In the rows, zero is written as 128.
One turn moves each row of this set onto another row. After a few examples, where does it send each row asked below?
q_936: [136 134 138 111 154 136 141  93 100  97 135 120 161 146 168  93 119]
q_177: [152 131 127 124  91 148 127 147 138 167 116 133 134 127 113  95 147]
q_332: [107 150 132 112 107 188 123 154 148 125 133 141 108 133 132 103 116]
q_244: [127 149 121 119 124 131 127  84  79  75 116 115 137 124 156 116 129]
q_355: [124 141 157 128 162  87 153 118 115 103 129 103 126 112 157 118 143]
q_700: [110 151 133  86 150 122 143 109  87 110 122 120  88 122 151 124 155]
q_119: [141 140 153 151 105 175 114 113 136 112 127 127 137 116 137  59 111]
q_52: [147 150 125 119 109 179 132  76 111  95 115 153 124 129 137  93 115]
q_145: [140 124 153 150 104 152  94  85 128 120 147 132 134 129 118  73 139]
q_682: [123 142 155 109 135  85 149 122  97 111 167 118  99 109 143 116 136]
q_388: [ 94 156 129  95 126 132 137 157 143 121 123 115 119 133 118 145 143]
q_231: [157 140 158 145  98 151 132  95 156 102 120 151 133 136 134  72 133]
q_149: [151 120 143 148 115 122 127  99 101  64 142  94 125 129 128  93 124]
q_222: [143 149 151 150 102 138 103 128 140 154 144 159 130 129 103 113 130]
q_683: [140 122 113 123 110 180 135 109 122 107 139 144 148 133 146  93  90]
q_369: [111 151 107 112 127 149 139 139 122 127 104 142  99 107 129 157 146]
q_823: [123 137 144 116 149 131 143 154 132 139 123 101  92 110 100 127 152]
q_621: [118 112 151 146 145  86 124 120 121 117 140 116  94 131 155 120 153]
q_491: [118 126 140 137 148 138 133 150 133 144 140 130 112  82 127 135 165]
q_627: [135 167 122 118  98 176 116 139 115 137  98 146 118 136 140 105 129]
q_396: [129 158 140 129  91 148 135 150 157 148 123 146 126 110 105 111 117]
q_998: [138 119 138 143 136 120 122 146 130 153 141 128  85 130 105 137 145]
q_772: [116 132 135  92 172 125 154 108 117  97 130 102 125 136 127 132 151]
q_931: [127 102 138 137 110  94 123  74 116 102 148 117 125 128 140  89 136]
q_969: [151 111 135 127 123 118 154  78 105  96 141 109 135 119 140  77 107]

q_52 goes to q_627
q_149 goes to q_231
And these:
q_823 goes to q_355
q_332 goes to q_388
q_222 goes to q_998

One turn moves each row of this set onto another row. After a few examples, where does it send each row asked below?
q_519: [102 126 152 121 120 132  70 121 111  99 114 113]
q_29: [117 151 140 177 117 161 112 142 131 170 101 112]
q_871: [106 149 125  80 123 143 126 127 123 134 114  85]
q_3: [144 171 141 143 118 128 125 139 118 181 118 129]
q_470: [115 121 111 142 146 112  78 127 128  96 132 131]
q_941: [127 148 124 154 138  93  84 123 104 113 130 135]
q_287: [114 144 127 172 131 107  82 116 120 149 138 130]
q_64: [150 136 114 129 130 135 125  91 136 157  75 127]
q_315: [ 86 143 126 150 135 131 107 141 139 118 153 130]
q_680: [168 122 118 102 124 143 116 122 133 114 110  93]
q_356: [103 160 142 150  86 126  83 143 109 150 129 131]
q_569: [104 151 126  82 126 132 127 126 136 130 100  90]
q_868: [138 143 126  75 124 134 137 133 118 144 102 111]
q_741: [114 151 141 180 118 149 112 137 144 166  94 116]
q_693: [ 84 153 125 154 127 129 109 131 138 109 152 128]
q_192: [140 150 130  81 115 127 144 124 122 134  96 112]
q_749: [ 91 135 131 154 137 129  75 138 139 112 124  87]
q_429: [108 139 133  84 118 131 104 134 134  98 111  99]
q_56: [117 125 131 125 155 145 122 162 131  96 124  97]
q_904: [132 142 124 174 115 110 115 123 147 176 122 110]
q_507: [142 143 118 150 125 160 153 141 132 152  77 125]
q_162: [106 121 154 118 133 122  69 133 135 101 103 120]
q_267: [167 128 117 102 125 135 118 116 142 116 101  94]
q_783: [136 132 128 173 102 169 124 135 135 151  91 129]
q_694: [109 138 133  82 119 136 103 137 131 101 115  96]
q_104: [115 124 113 146 132 118  81 119 117  92 136 129]
q_704: [ 93 139 132 156 130 134  73 132 134 114 125  90]
q_125: [133 130 120 170 121 129 112 130 127 182 139 107]
q_797: [135 113 107  98 125 145 131 123 122 108  93 138]
q_622: [128 140 126 150 145 100  80 131 105 120 137 135]
q_284: [129 156 101 107 139 158 146 149 123 129  92 130]
q_703: [119 151 134 147 112 136 110 137  97 174  72 132]
q_416: [104 157 142 141 106 109  78 160 144 155 116 147]
q_664: [118 142 126 165 138 106  80 122 120 153 139 135]
q_254: [119 149 135 146 119 131 108 143 106 178  67 135]
q_869: [141 141 118 149 114 166 150 139 126 153  77 121]
q_370: [148 125 111 125 136 160 119 104 106 168  99 122]
q_297: [125 167 108 115 120 150 151 130 118 119  87 129]
q_793: [135 128 124 168 110 164 121 143 148 156  87 132]
q_927: [142 173 141 148 117 121 130 140 125 180 113 131]
q_944: [133 118 108 104 118 144 135 117 116 106  92 137]
q_176: [116 143 132 141 128 129 132 134 126  79 115  87]

q_416 goes to q_64
q_868 goes to q_470
q_267 goes to q_693
And these:
q_793 goes to q_569
q_284 goes to q_162
q_507 goes to q_429

One turn moves each row of this set onto another row. After a few examples, where does it send each row asked below?
q_916: [130  41 121  88 129 162 150 133 167 105 149 112  94 133 147 147 114 103
 159 103]
q_473: [105 107 144  82 109 161 209 153 111  60 135 121  94 143 157 141  80 146
 128  86]
q_362: [101  78 137  53 144 157 183 122 149 108 135 108  94 130 180 149 107 123
 160 149]
q_900: [ 83  78 126  91 134 192 211 151  94 115 125 141  85 107 161 136 114 112
 160  90]
q_442: [ 84  87 127 106 141 168 151 139 140  88 139 122  88 126 143 143 162 119
 179 111]
q_577: [151 112 122  98  92 178 146 128 132 124 131 147  35 121 121 136 117 115
 142 106]
q_785: [ 97  85 147  85 108 157 174 147 150  64 136 116 121 145 159 130  66 120
 151 110]
q_895: [156 109 112  74 157 132 166 152 132 127 128 141 110 139 133 137 103 116
 145 135]
q_810: [144 121 155  88  96 173 191 119 112 112 138 160  83  93 176 173 129  92
 167 102]
q_130: [160 131 150 109  83 155 156 134 115 125 149 135  96 102 153 165 113  93
 131  78]
q_919: [ 96 133 117  98 136 153 180 154 115 118 170 159 101 139 151 138  96 104
 125 146]
q_582: [136 127 128  72 160 180 155 141 159 115 139 105 103 122 159 162 107 117
 153 143]
q_788: [114 113 117 105 146 175 173 150  90 118 144 134 118 144 169 164  77  79
 169 100]
q_833: [156 121 133  78 104 156 164 154 122 136 139 172 113 145 178 107  94 126
 143  78]
q_82: [ 92 169 128  77 112 160 179 132 118 105 134 114  90 149 176 154 111 115
 151  64]
q_813: [126  94 142  84 118 177 197 144 106  96 115 128 106 161 180 119  60 132
 157 123]
q_829: [104 133 122 110 104 156 140 112  96  87 157 116 121 135 163 148 104  79
 141  94]
q_934: [159  99 127  98  98 193 137 122 147 123 120 129  57 126 146 157 100 116
 154  76]
q_164: [119 116 103 103  82 173 159 133 128 109 151 106  62 122 110 159 135 122
 157  87]
q_905: [116  75 128 131 121 182 161 156 144 117 148 136  65 127 151 155 139  89
 175 106]
q_503: [149  94  99  76  92 179 147 149  83 103 143 114  75 116 121 138 120 117
 139 119]
q_140: [ 73 133 165  98 103 170 152 126 125 100 146 125  84 110 175 132 128 111
 138  79]
q_952: [113 102 166  86  94 124 185 114 105 120 130 132  87 106 161 144 114 109
 114  75]
q_533: [121 121 124  50 128 141 196 165 109 129 146 137  55 129 152 128 117 118
 173 145]
q_602: [120  80 120  75 145 153 184 153 186 109 145  97  87 140 154 160 114 117
 154 106]
q_837: [121 135 109  58  95 141 192 126 110  99 155 117  64 130 167 130 161 130
 161 104]
q_632: [134 109  97  89 170 156 201 146  83 106 139 123  88 122 142 136 119 117
 139 114]
q_948: [119  78 152 123 107 164 167 146 162 108 136 128  55 117 130 128 125 113
 171  84]
q_763: [ 87 107 125  91 152 172 147 130  77  96 116 127  78 127 170 161 121  96
 133 105]
q_765: [144  84 123  70 103 183 143 134 148  85 121 157 117 149 169 130  85 138
 136 105]
q_372: [ 89  99 136 134 126 143 166 157 145 109 147 133  76 132 157 105 133  95
 173 117]
q_930: [140 128  89 102 126 188 166 118 133 122 116 108  57 134 120 147 103 107
 152  97]
q_647: [ 92 122 151 106  91 159 196 127 137 109 138 120  93 165 165 136  69 117
 180 119]
q_605: [140 153 117  83 111 163 175 154 116 101 171 119 111 164 184 164 116  99
 166 128]
q_946: [152 112 123  73 124 167 148 137 118 116 142 110 115 155 190 100 119 118
 171  64]
q_967: [106 120 134 119  87 179 196 146 124 109 177 138 119 115 180 149  77 102
 150 122]
q_430: [ 99  89 110  71 112 142 187 117  71 121 148 129  74 111 163 140 124  90
 176 100]
q_534: [144  91 127  49 107 141 146 120  99 110 125  98  63 145 143 145 132 107
 172 122]
q_380: [ 93  96 120 113 127 169 189 154 119 115 140 174  90 130 148 170 149 127
 171 109]
q_312: [149  92 126  51  86 155 162 127 132  86 140 158 115 142 185 118  99 136
 168  90]
q_821: [136 117 126  48 109 163 118 145 109 100 137 176 110 146 153 120 108 121
 150 101]
q_341: [164 148 102  88 110 153 158 130 133 103 143 113 103 173 159 151 124 140
 160  82]
q_161: [130  72 112  66 130 139 165 133 144 111 167  91 103 145 192 162 109 105
 150 111]
q_873: [155 107 162  94  77 173 169 132 149 103 125 167  82 115 185 146 110 129
 154  98]
q_170: [134 159 119  69 122 129 206 148 141 117 166 126 100 132 149 122 110 121
 156  95]
q_517: [154 111 151  95 102 181 167 107 109  96 117 161  87 101 178 151 106 122
 129  72]
q_688: [123  59 142  88 106 165 206 143 160  71 132 129 104 133 158 138  99 137
 144 109]
q_300: [112 142 140  63 117 131 137 133  95  98 126 104  81 123 152 115 122  93
 167  99]

q_813 goes to q_833
q_582 goes to q_647
And these:
q_161 goes to q_473
q_300 goes to q_430
q_948 goes to q_916
q_837 goes to q_763
q_905 goes to q_602
q_534 goes to q_900

One turn moves each row of this set onto another row. After a few examples, where does it send each row asked below?
q_684: [111 131 174 132 150 120 120 113 129 136 160  99 142 144 153 114 147 150
 107 142 149 123 110]
q_653: [155  91 135 101 120 128 126 101 144 125 139 160 112 104 104 109 113 111
 130 109 128 166 122]
q_493: [132 107 138 105 100 131 143  99 140 159 118 138  86 131 138 100 102 120
 133 102 125 150 132]
q_637: [152 133  82 123 122 142 115  98 144 120 115 116 121 122 155 110 111 108
 108 127  85  94 148]
q_612: [137  98 131 108 125 146 150 118 146 116 118 172 106 132 115 125 102 130
 137 107 118 174 125]
q_109: [ 83 157 144 115 139 101 157 129 121 158 119 127 110  98 133 139 140 136
 125 120 149 122 131]
q_102: [154 113 129 113 158 146 148 118  95 112 108 152 112  83 108 141 160 124
 104 115 135 126 145]
q_646: [137 121 135 161 104 159 103 141 152 110  87 138 124 138 123 122 116 133
 100 148 149 140  86]
q_340: [135 153 138 176 104 140 111 145 124  91 107 165 131 109 118 112 126 107
 115 124 123 126  96]
q_279: [136 127 101 135 139 147 116 103 106 138 115 113 114 110 165 113 147 129
  84 114  82  91 117]
q_771: [117 160 101 132 147  97 154 143 141 166 108 113 138 114 139 151 134 119
 128 131 123 117 130]
q_418: [160 117 119 121 165 162 147 133 119  89 129 126 114 109 123 160 138 130
 107 159 149 126 135]
q_816: [163 125 131 117 113 126 158 111 145 112 138 142  98 121 125 127 102  99
 150 106 126 160 136]
q_202: [128 122  98 132 123 144 113 106 133 116 125 144 122 134 155 108 109 126
 108 103  55 116 118]
q_830: [116 142 175 131 157 114 104 131 137 135 144 106 130 170 140 130 127 163
 117 139 129 128 137]
q_67: [143 108 153 111 169 148 123 110 118  89 145 143 131  96 113 130 153 139
 101 143 159 133 127]
q_454: [151 120 173 123 146 140  97 108 118 137 149  97  92 147 147 109 129 148
 100 139 137 120 135]
q_735: [ 78 130 109 119 129 102 144 122 132 167 118 118 157 109 144 128 146 131
 111 126 120 109 113]
q_480: [116 138 155 161 101 138 126 137 134 102  77 151 154 142 117 111 138 122
 116 137 159 116 131]
q_134: [150 111 149 121 180 158 127 125 113  86 119 153 134 131 113 141 150 151
 103 138 135 131 147]
q_628: [136 101  95 120 115 132 112  95 127 141 126 140 142 113 142  90 128 107
 106 107  75 108 126]
q_335: [107 140 129 144  81 131  88 148 147 111 102 144 124 121 105 113 100 120
 113 147 136 112 125]
q_136: [ 73 158 109 123 143 102 133 137 137 141 114 131 141 112 137 147 130 143
 116 121 100 108 128]
q_885: [137 148 161 138 150 133 134 125 128 135 149 100 126 168 164 110 122 132
 127 158 147 113 145]
q_563: [145 132 140 173  99 119  89 157 126 122  95 121 147 140 107 133 140 120
 102 129 121 119 110]

q_67 goes to q_735
q_418 goes to q_771
q_279 goes to q_102
And these:
q_134 goes to q_136
q_480 goes to q_335

